[[-50 -11  23   1  26  42]
 [-22   7  31 -70   4 -26]]
|
[[-50  23  26]
 [-22  31   4]]

[[-20  25 -18  34]
 [ 29  53  -8  21]
 [ 49  25 -39  47]
 [ 19  68  -8 -42]
 [ 10  68   2 -17]]
|
[[-20 -18]
 [ 29  -8]
 [ 49 -39]
 [ 19  -8]
 [ 10   2]]

[[-21  54 -21 -16]
 [-58  54 -58 -14]
 [-28  54 -28 -14]
 [-54  54 -54 -14]
 [-19  54 -19 -14]
 [-29  54 -29 -18]
 [-56  54 -56  -2]
 [-36  54 -36 -22]
 [-57  54 -57 -14]
 [-64  54 -64  -6]]
|
[[-21 -21]
 [-58 -58]
 [-28 -28]
 [-54 -54]
 [-19 -19]
 [-29 -29]
 [-56 -56]
 [-36 -36]
 [-57 -57]
 [-64 -64]]

[[  8  18  23  -9  18  -3  30  -4  -5   6   6]
 [ 11 -32 -52  -6  18  25  12  -2 -45  12 -43]]
|
[[  8  23  18  30  -5   6]
 [ 11 -52  18  12 -45 -43]]

[[-20 -12  11 -15  -3 -18   7  -5   7  -6  34   4]
 [-19 -10  -2 -23   0 -16   9 -26   4  -6  32  -3]
 [-33 -18  11 -28 -20 -25  10 -24  11 -13  58  15]
 [ -1 -13  16 -16 -23 -19 -15 -22  -2  -8  24  -5]
 [-22 -24   7 -30 -23 -33   9 -12   5 -10  46  27]
 [-21 -18   2 -21 -18 -38   1 -21   9  -6  50  16]]
|
[[-20  11  -3   7   7  34]
 [-19  -2   0   9   4  32]
 [-33  11 -20  10  11  58]
 [ -1  16 -23 -15  -2  24]
 [-22   7 -23   9   5  46]
 [-21   2 -18   1   9  50]]

[[ 32 -21]
 [-51   0]
 [-60 -48]
 [  9  -9]
 [ 12 -17]
 [ 30  -4]
 [-19   0]
 [ 29 -10]
 [  0 -19]]
|
[[ 32]
 [-51]
 [-60]
 [  9]
 [ 12]
 [ 30]
 [-19]
 [ 29]
 [  0]]

[[  7 -17  22  -9   6  -2 -30  -5  14   2   9]
 [ -5 -16  20 -11 -15 -50   4 -16 -21  30 -61]
 [ 29  13  -1   7   4  23  34  -8   0 -12  24]
 [-12  -7  -1 -13   5  15  -3 -21 -54   3  13]]
|
[[  7  22   6 -30  14   9]
 [ -5  20 -15   4 -21 -61]
 [ 29  -1   4  34   0  24]
 [-12  -1   5  -3 -54  13]]

[[ 15  -4 -17   9  15 -16  20 -10 -27  15]
 [  0  18  62  42  18   5  -8   0  17  -5]
 [  3  12 -38 -14 -19 -29  -4   3 -15   4]
 [-26  10  10  -6   4 -15  11   3   0   3]
 [-13  -4 -17 -38  -2  14  31  -3 -27   9]
 [ 44 -18  13  -9 -38  49 -24   1  -1   1]]
|
[[ 15 -17  15  20 -27]
 [  0  62  18  -8  17]
 [  3 -38 -19  -4 -15]
 [-26  10   4  11   0]
 [-13 -17  -2  31 -27]
 [ 44  13 -38 -24  -1]]

[[ 10  20  35  27 -10  28 -23  55 -18]
 [-13 -44  35 -43  42 -11  -6  20  -3]
 [  3  -5 -35 -38  34 -36  30 -12 -41]
 [  3   7  44  40 -20  40 -26  39  21]
 [  8  -3  33  46   4  49 -25  23  22]]
|
[[ 10  35 -10 -23 -18]
 [-13  35  42  -6  -3]
 [  3 -35  34  30 -41]
 [  3  44 -20 -26  21]
 [  8  33   4 -25  22]]
---
[[ 50  70 -51 -56 -31]
 [  6  13 -35 -40 -10]
 [ 39  63 -39 -55 -13]]
|
[[ 13 -35]
 [ 63 -39]]

[[-43  20 -72  10   2]
 [ -1  -1  18 -49   1]
 [ 29 -10   9  15 -21]
 [ 27 -39  -5  -1  35]]
|
[[ -1  18]
 [-10   9]]

[[  4 -63  23  17]
 [-47  29  -7 -20]
 [ 33  -2  -5  -4]
 [-23 -20  20  22]]
|
[[29 -7]
 [-2 -5]]

[[  4  31  32   7 -35]
 [ 50  25  17   2  30]
 [ -7 -37   8 -18  73]]
|
[[ 25  17]
 [-37   8]]

[[  7  -7  -1 -17  -2]
 [-16 -19   3  16  13]
 [-31  20  16  48 -54]]
|
[[-19   3]
 [ 20  16]]

[[ 14  36  14 -62 -28]
 [ 20 -43 -11   9  12]
 [-28  72  21 -27 -23]]
|
[[-43 -11]
 [ 72  21]]

[[ 36 -20   1  23]
 [-12  25 -22  -2]
 [ 20 -30  -3   8]
 [ 11 -18  -3  53]
 [-41   3 -24  14]]
|
[[ 25 -22]
 [-30  -3]]

[[  7 -16  38  69]
 [ 61 -26  -3   4]
 [ 68 -27  -9 -47]
 [ 20  -8  -2  -1]
 [ 26  15   6  27]]
|
[[-26  -3]
 [-27  -9]]

[[  6  30  38 -27]
 [ 56  26  26 -22]
 [ 32  59   6  -1]]
|
[[26 26]
 [59  6]]
---
[[ 59 -35  45]
 [ 60 -48  35]
 [ 48 -20  71]
 [-50  27 -53]
 [-51  44 -10]]
|
[[ 59 -35]
 [ 60 -48]
 [ 48 -20]]

[[ 53 -59 -16]
 [-20  44 -66]
 [-14   8  51]
 [ 49 -20 -34]]
|
[[ 53 -59]
 [-20  44]
 [-14   8]]

[[-35   0  -7]
 [ 36  11   8]
 [ 43 -60 -70]
 [  6  11  30]
 [ 14 -38  26]]
|
[[-35   0]
 [ 36  11]
 [ 43 -60]]

[[-31  22]
 [-64  22]
 [ 34 -10]
 [  8  -7]
 [  8 -20]]
|
[[-31  22]
 [-64  22]
 [ 34 -10]]

[[-10  -1   7  20  37]
 [ 11  16  64 -21  36]
 [-39 -32   8  -7  20]
 [ 23 -18  33  -8 -22]]
|
[[-10  -1]
 [ 11  16]
 [-39 -32]]

[[ -2   1  -4   1]
 [ -3  -1   3  -1]
 [  0   6 -58 -39]
 [ 39   3 -34   0]]
|
[[-2  1]
 [-3 -1]
 [ 0  6]]
---
[[  6 -46  -9 -37  -4   4 -17 -25  43  -8   6   9 -21]
 [-17  -6  -5 -14   6  -4 -24   2 -24 -39 -13   2   6]
 [ 26  42  -2   5  17  60  -9  12 -12  55  15  26 -14]
 [-35  16 -24 -38   9  33 -54 -15  13  20  18  20   0]
 [-13  28  23 -10 -14  59   3 -45  59   1 -17  13  17]]
|
[[-35  16 -24 -38   9  33 -54 -15  13  20  18  20   0]
 [  6 -46  -9 -37  -4   4 -17 -25  43  -8   6   9 -21]
 [-17  -6  -5 -14   6  -4 -24   2 -24 -39 -13   2   6]
 [ 26  42  -2   5  17  60  -9  12 -12  55  15  26 -14]
 [-13  28  23 -10 -14  59   3 -45  59   1 -17  13  17]]

[[ 15  -3  25   4]
 [ 13  16  31  56]
 [ 12  11  -1 -22]
 [ -1   8  -7  -8]
 [  3  -5  -4 -11]
 [ -7  28 -23 -15]
 [ 11 -56  17  -7]
 [  7   5  -3 -11]
 [ 23  25 -19 -15]
 [-57  20   6  -6]
 [  9   3  -5 -13]
 [-10  10 -14 -10]]
|
[[ -7  28 -23 -15]
 [ 23  25 -19 -15]
 [-10  10 -14 -10]
 [ -1   8  -7  -8]
 [  9   3  -5 -13]
 [  3  -5  -4 -11]
 [  7   5  -3 -11]
 [ 12  11  -1 -22]
 [-57  20   6  -6]
 [ 11 -56  17  -7]
 [ 15  -3  25   4]
 [ 13  16  31  56]]

[[ 16  19   3   0   6  -9   2  58  -1  -2  -6 -18 -36   0   4  14]
 [-13 -19  -6  -2   4  21   9 -58  -6 -15  -2   2   3  32   9   3]
 [  6  19   1 -17   3   9  38 -48   3  14  -1  -7  -2 -16  18  12]
 [ -2  10   8  -1  10 -21 -12 -52  -6  62  12 -19   3 -23  -2  -6]]
|
[[-13 -19  -6  -2   4  21   9 -58  -6 -15  -2   2   3  32   9   3]
 [  6  19   1 -17   3   9  38 -48   3  14  -1  -7  -2 -16  18  12]
 [ 16  19   3   0   6  -9   2  58  -1  -2  -6 -18 -36   0   4  14]
 [ -2  10   8  -1  10 -21 -12 -52  -6  62  12 -19   3 -23  -2  -6]]

[[ 19 -12 -15 -54]
 [ -7   5  42  36]
 [ 29  39  28  14]]
|
[[ 19 -12 -15 -54]
 [ 29  39  28  14]
 [ -7   5  42  36]]

[[  9 -46   9  -5  -2]
 [ -8  30  42   5  -1]
 [ -1  -8  59   1  -2]
 [-10  46  -5   5   1]
 [-10  42  21   5   0]]
|
[[-10  46  -5   5   1]
 [  9 -46   9  -5  -2]
 [-10  42  21   5   0]
 [ -8  30  42   5  -1]
 [ -1  -8  59   1  -2]]

[[  2  37  55  45 -33   0]
 [ 56 -10 -58  10 -40  28]
 [-49 -31 -21 -49  23  45]
 [-36  32 -37 -17  40 -63]]
|
[[ 56 -10 -58  10 -40  28]
 [-36  32 -37 -17  40 -63]
 [-49 -31 -21 -49  23  45]
 [  2  37  55  45 -33   0]]
---
[[  9   7   4]
 [ 57 -23 -11]
 [ 30 -30  23]]
|
[[-23 -11]
 [-30  23]]

[[ 14   2  14 -69]
 [ 18   1  10 -61]
 [ 34   4   5 -50]]
|
[[ 1 10]
 [ 4  5]]

[[ 38  29 -68  52]
 [-20  43 -37  51]
 [-35  38  42 -65]
 [ 11  19  22  38]]
|
[[ 43 -37]
 [ 38  42]]

[[ 51  -5 -37   2]
 [-23 -49 -19  -4]
 [ 16 -14  -2  67]]
|
[[-49 -19]
 [-14  -2]]

[[ 12 -30  -3   2  11]
 [  3  -8  20  33  62]
 [-10 -35   0 -68  73]]
|
[[ -8  20]
 [-35   0]]

[[  2  56 -10  -1  -5]
 [  6  39  15   0 -12]
 [ 12 -71  71   9  20]
 [  2 -69  42   3  25]
 [ 14   2  56   6  -2]]
|
[[ 39  15]
 [-71  71]]

[[ 0  1  0  0]
 [ 5 45 73 48]
 [ 1  1  0  0]
 [ 4 45 58 41]]
|
[[45 73]
 [ 1  0]]

[[ 67  -2 -13  -6 -19]
 [-69  -4  13   1  13]
 [ 30   5 -27   5 -29]
 [-28   4 -12   6  -8]]
|
[[ -4  13]
 [  5 -27]]
